Here are some points, each followed by its number:
[34 18 -17 -9 5 8 15 15 13 9 36 39] 0
[-42 -26 -41 -30 -30 -29 -22 -22 0 12 16 18] 1
[34 56 58 8 11 27 6 18 16 43 25 -56] 2
[-25 -15 -15 -19 2 20 22 7 19 5 26 8] 3
[-33 -23 -19 -1 6 10 23 6 24 9 40 4] 4
[18 43 56 41 89 -127 -94 -61 -62 -83 -53 -17] 5
[11 -23 -7 -6 1 18 13 10 11 28 17 7] 6
[-20 -10 -18 1 9 17 1 12 -6 10 12 13] 7
[-15 -10 -12 -10 1 14 22 8 3 14 25 7] 8
[35 54 63 21 -37 -94 -79 -63 -48 -67 -54 -17] 9
[-2 -27 -15 -16 -4 8 8 -16 -6 -5 6 1] 10
[35 -19 -20 1 -1 11 16 19 27 8 21 5] 11
[-27 -32 -15 -20 11 13 13 19 14 -6 18 14] 12
[34 47 75 88 15 18 26 44 46 59 -71 -98] 13
[1 60 77 51 118 48 -40 -127 -123 -127 -72 -4] 14
[-17 -7 -17 9 1 23 23 10 -5 5 17 6] 15
[25 50 66 43 95 10 -121 -87 -106 -94 -60 -13] 16
[-17 -19 -11 -6 11 0 -1 15 22 12 3 11] 17
[-22 -5 -21 -3 0 19 5 18 -6 -3 21 12] 18
[-16 -17 -18 -3 -5 14 1 5 15 -7 24 16] 19
[-22 -40 -25 -36 -31 -6 -1 -5 3 6 20 3] 20
[-30 -28 -10 -1 13 6 8 1 5 5 30 3] 21
[31 3 -10 -2 10 24 1 20 6 9 17 12] 22
[29 55 76 88 17 33 50 29 52 41 -127 -115] 23
[73 -35 -35 -33 -23 1 -4 -23 -10 -15 -17 0] 24
[-22 -22 -16 -17 -1 -16 16 23 8 -11 -7 10] 25
[0 -37 -12 -51 -52 -35 -25 -39 -15 -7 9 30] 26
[-26 2 -5 -6 17 19 19 15 11 -6 24 -4] 27
[-21 -19 -22 -4 -27 7 8 12 6 11 8 4] 28
[-24 -3 -14 -21 -2 17 27 15 7 7 12 17] 29
[-43 -36 -31 -17 2 7 2 12 12 5 4 5] 30
[-13 -11 9 -13 -6 14 -10 3 16 -2 -5 16] 31
[28 -3 -10 2 11 14 12 12 9 27 15 26] 32
[-32 -18 -13 -9 -6 14 7 3 14 8 8 21] 33
[-24 -21 -29 -35 -24 -28 -8 -9 -13 -4 -1 18] 34
[9 45 71 28 119 33 -116 -119 -97 -108 -63 0] 35
[0 -9 -29 -12 -16 -3 -1 -6 -8 -14 0 18] 36
[-33 -18 -4 -9 -13 -11 8 -15 8 -13 -1 -4] 37
[18 -26 -23 -30 -69 -66 -45 -42 -4 -8 -6 8] 38
[-14 -49 -8 -6 3 -2 6 9 1 -5 -4 12] 39
[-17 -15 -5 2 -7 9 13 -1 21 4 24 8] 40
[22 48 41 -1 -73 -72 -45 -39 -47 -57 -37 -28] 41
[-34 -19 -25 8 4 14 28 21 4 5 32 25] 42
[56 -49 -20 -42 -41 -36 -92 -86 -48 10 29 35] 43
[-27 -24 -34 -2 -3 17 8 1 -2 -6 -2 -1] 44
[-17 -4 -10 -21 6 6 27 1 20 -2 16 17] 45
[-21 3 -7 2 10 1 -5 3 2 3 5 29] 46
[-38 -19 -29 -12 1 -3 -4 0 -11 16 0 14] 47
[-9 -29 -36 -33 -38 -38 -10 -31 -6 -5 14 -6] 48
[54 -28 -26 -30 -18 -104 -86 -55 -18 -8 9 8] 49
[-20 -16 -1 10 -3 24 9 -9 10 15 21 28] 50
[-11 -20 -5 5 6 13 5 18 11 3 8 20] 51
[-27 -25 -17 -16 29 14 7 3 15 6 22 8] 52
[39 49 58 83 4 11 23 46 35 56 -36 -74] 53
[-25 -15 -16 -11 -12 26 23 10 12 -4 4 10] 54
[-19 -5 1 -13 1 22 2 12 -1 24 11 14] 55
[-24 -14 -13 -3 11 -4 20 19 0 7 5 15] 56
[-15 6 8 -2 17 2 -6 3 9 21 20 20] 57
[-34 -16 -11 -6 13 15 13 14 11 3 25 15] 58
[-30 -18 -9 -24 12 13 21 18 10 -7 -2 8] 59
[-7 -12 -2 -7 6 10 18 -2 13 18 16 38] 60
[-15 -6 -7 -3 -6 -5 8 18 12 4 1 25] 61
[-21 -28 -14 -27 3 1 15 1 -4 10 -5 22] 62
[12 43 51 34 44 -116 -77 -68 -70 -71 -41 -18] 63
[-31 -7 -20 -4 -1 23 31 15 15 17 25 24] 64
[32 51 41 66 13 11 31 11 30 34 19 -76] 65
[-20 -19 -4 -2 28 11 20 9 8 -8 21 5] 66
[-20 -31 -14 -12 1 7 26 19 15 -12 16 10] 67
[37 94 105 98 1 1 67 81 79 -30 -41 -99] 68
[41 69 67 63 18 29 23 30 15 31 -18 -84] 69
[-7 -30 -28 -33 -44 -45 -28 -11 -15 -27 6 20] 70
[2 74 66 61 127 50 -8 -101 -127 -127 -92 22] 71
[-23 -18 -20 -8 -7 -8 -17 10 3 2 6 -5] 72
[-11 -4 -2 -7 6 9 15 14 14 13 14 19] 73
[-18 -15 -3 -6 16 9 17 0 8 12 16 14] 74
[60 49 -19 -32 -37 -45 -32 -16 -26 -36 -20 -10] 75
[-15 -29 -12 -8 3 10 2 25 4 3 10 21] 76
[-34 -25 -33 10 4 4 19 5 23 18 -1 4] 77
[16 50 68 42 79 44 -127 -89 -97 -105 -62 -5] 78
[63 -28 -35 -17 -56 -81 -53 -36 -31 -2 0 19] 79
[-21 -20 -1 -7 5 15 4 25 7 14 22 23] 80
[50 -18 -33 -28 -25 -92 -75 -47 -26 11 10 12] 81
[60 -16 -1 -35 2 -27 -90 -63 -23 30 -5 7] 82
[-18 -16 -10 -16 -9 12 24 9 -9 9 19 21] 83
[-19 -8 -13 7 -3 9 6 5 -3 -5 5 0] 84
[-27 -7 -6 -18 -5 14 12 11 18 -1 17 25] 85
[-37 -38 -26 -24 -21 -12 7 -7 -15 -6 30 4] 86
[-7 -29 -16 -19 -22 -3 -8 9 -1 16 8 15] 87
[-23 -14 -6 -27 -9 19 12 20 0 7 6 19] 88
[-5 -10 -15 -19 -8 4 20 8 -1 -12 31 7] 89
[21 66 72 39 105 41 -71 -127 -109 -118 -75 -5] 90
[-23 -26 -26 -10 -7 -2 18 23 -2 1 13 12] 91
[49 50 56 46 16 26 7 30 47 18 33 -69] 92
[29 -3 -1 -7 -1 6 13 14 12 19 14 22] 93
[-35 -1 -6 2 2 25 16 23 -6 16 14 26] 94
[40 -19 -26 -2 -11 -12 3 -5 -7 -13 9 5] 95
[-26 -32 -14 -3 6 11 16 6 2 3 7 19] 96
[30 49 42 44 16 30 32 15 21 31 50 -62] 97
[31 59 38 45 22 -5 30 25 17 33 16 -69] 98
[-9 -15 -13 1 -3 14 13 7 15 16 27 10] 99
[17 57 37 -7 5 18 27 18 32 11 28 -26] 100
[-26 -31 -14 -5 -8 20 7 -13 -10 0 9 16] 101
[40 52 57 66 15 20 39 11 7 29 -40 -80] 102
[0 -6 2 -18 -10 19 8 8 3 12 21 9] 103
[65 -23 -41 -16 -34 -87 -53 -41 -17 -2 20 13] 104
[51 52 19 -35 -73 -47 -17 -35 -24 -51 -35 -14] 105
[-30 -7 -10 -18 4 29 17 4 -8 8 21 9] 106
Which two points above are nearest to each new point by angle? Their numbers follow each, nearest first.
[-36 -18 -13 3 6 10 2 3 5 14 8 35] -> 33 46
[-25 6 -18 4 -2 7 1 13 -3 -9 13 23] -> 18 46
[-23 -21 -19 6 -3 14 2 4 -3 -16 9 18] -> 84 101
[-20 -9 -11 -22 2 12 29 11 10 10 10 4] -> 29 3
[-23 4 -14 -14 0 7 13 13 16 8 8 5] -> 29 64
[-30 -1 -14 -7 5 -1 -4 1 21 14 22 0] -> 4 58
[-38 -29 -19 -16 -4 17 11 22 8 10 4 8] -> 30 33
[7 -7 7 -4 -4 6 28 14 11 -4 16 37] -> 60 73
[-30 -41 -19 -26 -23 -6 1 11 -3 0 6 8] -> 20 86
[26 31 20 -3 -2 -3 15 10 33 9 10 -19] -> 100 92
[4 -30 -10 -9 9 15 7 1 19 13 18 11] -> 6 99
[-20 -7 -14 -5 15 17 12 10 14 9 23 13] -> 58 64
[2 -20 -3 10 1 14 9 10 -1 11 34 4] -> 99 6
[20 34 -6 9 19 7 14 22 -2 19 28 24] -> 0 32
[-16 1 -2 7 9 9 10 15 -6 -1 24 -3] -> 27 15
[63 43 31 -44 -40 -39 -12 -30 -25 -38 -15 -6] -> 105 75
[66 -18 -38 -25 -34 -1 -14 -5 -15 -4 -10 -11] -> 24 95
[-22 -14 3 15 5 1 9 7 -4 -1 11 18] -> 42 96
[-13 -16 -21 -4 -1 15 27 5 -9 8 15 18] -> 83 15
[-21 -12 -11 -19 -3 16 -6 16 -4 7 4 18] -> 88 76
[69 40 -24 -30 -39 -11 -15 -13 -20 -32 -13 -14] -> 75 105
[-8 1 5 -3 10 9 21 20 21 20 23 38] -> 73 60
[-15 3 -7 4 1 8 4 4 11 7 14 15] -> 64 73
[20 22 5 -9 1 32 1 19 15 26 15 2] -> 22 100
[81 -27 -38 -45 -20 -5 -11 -7 5 -23 -10 -7] -> 24 95
[-25 -2 -15 -5 -9 -7 14 25 16 10 10 22] -> 61 56
[-27 -22 -21 -23 6 -16 4 1 16 3 7 8] -> 30 25
[-35 -16 -5 -7 8 9 13 11 1 9 20 11] -> 58 21
[-31 -33 -19 -17 2 -6 22 -8 4 0 16 18] -> 96 62
[-13 -4 -10 0 19 10 16 18 25 22 6 38] -> 73 60
[-13 -40 -19 -6 -16 -3 9 -1 -10 -2 -6 -5] -> 39 10
[24 94 95 108 -6 9 84 58 62 -31 -62 -99] -> 68 102
[2 -24 1 -13 -9 19 30 11 10 -1 15 11] -> 67 83
[-38 -20 -11 -3 -1 2 19 13 15 -3 18 12] -> 58 4
[-21 -15 -24 -5 6 4 11 -2 -2 6 7 20] -> 96 47
[-16 -30 -13 -5 -1 20 24 15 14 1 9 11] -> 67 54
[-24 -11 -21 -14 -5 13 6 4 10 12 1 11] -> 33 30
[-29 -5 -29 -9 21 10 16 -13 2 3 16 11] -> 52 74
[-13 -32 -19 -23 5 17 -2 -8 -13 -20 6 -5] -> 10 44
[66 -28 -37 -37 -33 -20 -4 -9 -4 -10 -5 -10] -> 24 95
[23 -19 -22 -4 14 20 34 31 15 15 5 29] -> 32 11
[79 29 -39 -43 -46 -31 -33 -27 -17 -15 -22 -11] -> 75 105
[-26 -16 -24 -19 -3 6 9 16 14 27 5 29] -> 33 61
[35 69 101 109 9 17 58 96 52 -24 -54 -115] -> 68 69
[-30 -22 -26 -12 -4 5 -3 18 -3 6 4 7] -> 30 47
[-1 -13 -9 -16 3 29 23 -11 20 10 26 3] -> 3 8
[-16 -13 -20 6 7 32 24 23 -6 14 26 1] -> 15 8
[59 -34 -29 -36 -38 -6 -11 -26 -9 -32 -15 -15] -> 24 95
[-23 -24 -18 -25 -22 1 6 -13 0 3 10 -2] -> 20 86
[-30 -15 -20 -13 -8 -3 13 0 10 -13 3 20] -> 33 25
[-18 -4 -9 -5 8 4 38 9 17 3 8 28] -> 45 73
[-22 -16 -26 -21 -7 -2 9 -17 12 -11 1 8] -> 37 20
[-20 -8 -12 -21 5 28 4 6 8 21 24 19] -> 55 106
[-27 -11 -24 -26 -4 11 2 24 15 5 31 5] -> 3 12
[-24 -7 -13 1 21 9 33 2 6 -12 13 19] -> 66 42
[-17 -17 -3 -6 -9 21 16 10 7 -12 5 24] -> 54 85
[19 39 14 -8 24 20 31 27 16 16 15 18] -> 100 0
[78 26 -29 -36 -38 -42 -19 -4 -21 -22 -36 3] -> 75 105
[-46 -36 -42 -13 -19 -7 -12 -4 -6 11 -4 11] -> 47 1
[-41 -25 -17 -40 -25 -20 -14 -12 -14 -15 6 15] -> 34 1
[-16 -2 -1 -1 11 11 6 15 20 17 29 17] -> 73 80
[24 -11 -5 -10 16 18 7 21 -9 3 27 6] -> 22 32
[-8 -9 -16 8 -4 19 7 4 0 24 25 12] -> 99 8
[-24 -22 -13 -8 11 9 16 13 15 -7 16 22] -> 12 58
[-31 -18 -10 -9 -6 14 7 2 6 16 -2 8] -> 33 30
[-41 -15 -12 -8 9 13 13 15 13 5 14 20] -> 58 33
[71 -25 -10 -17 -7 -16 -19 -2 -16 4 -5 -12] -> 24 95
[-27 -25 -28 4 9 12 4 4 -13 -5 -4 10] -> 44 84
[-20 -2 -1 -11 21 11 19 4 12 7 12 18] -> 74 73
[69 58 -24 -42 -49 -49 -26 -38 -22 -29 -23 -29] -> 75 105
[39 56 45 14 -88 -69 -49 -56 -54 -56 -30 -18] -> 41 9
[-38 -26 -15 -12 2 -19 -18 14 13 8 4 15] -> 72 30
[-22 -7 -18 5 3 25 30 10 12 15 25 11] -> 64 15
[25 -25 -31 -46 -80 -56 -42 -30 -11 -5 3 19] -> 38 26
[-20 -29 -24 -13 -8 2 13 10 -4 12 -7 16] -> 62 91
[-30 -43 -22 -23 -33 -20 -4 -3 12 -4 7 11] -> 20 1
[-33 -16 -12 -27 16 8 15 27 12 11 2 0] -> 59 12
[-14 -22 -14 -2 18 22 23 16 6 3 24 -2] -> 66 8
[-27 -12 -30 -5 -1 23 17 19 9 -1 9 9] -> 54 18
[-22 -7 -18 6 -7 17 18 13 25 -2 3 11] -> 54 64
[-15 -21 -6 5 -10 12 14 -18 -5 -1 3 11] -> 101 10
[78 -21 -22 -22 -19 -18 -14 -14 -2 -23 -9 -5] -> 24 95
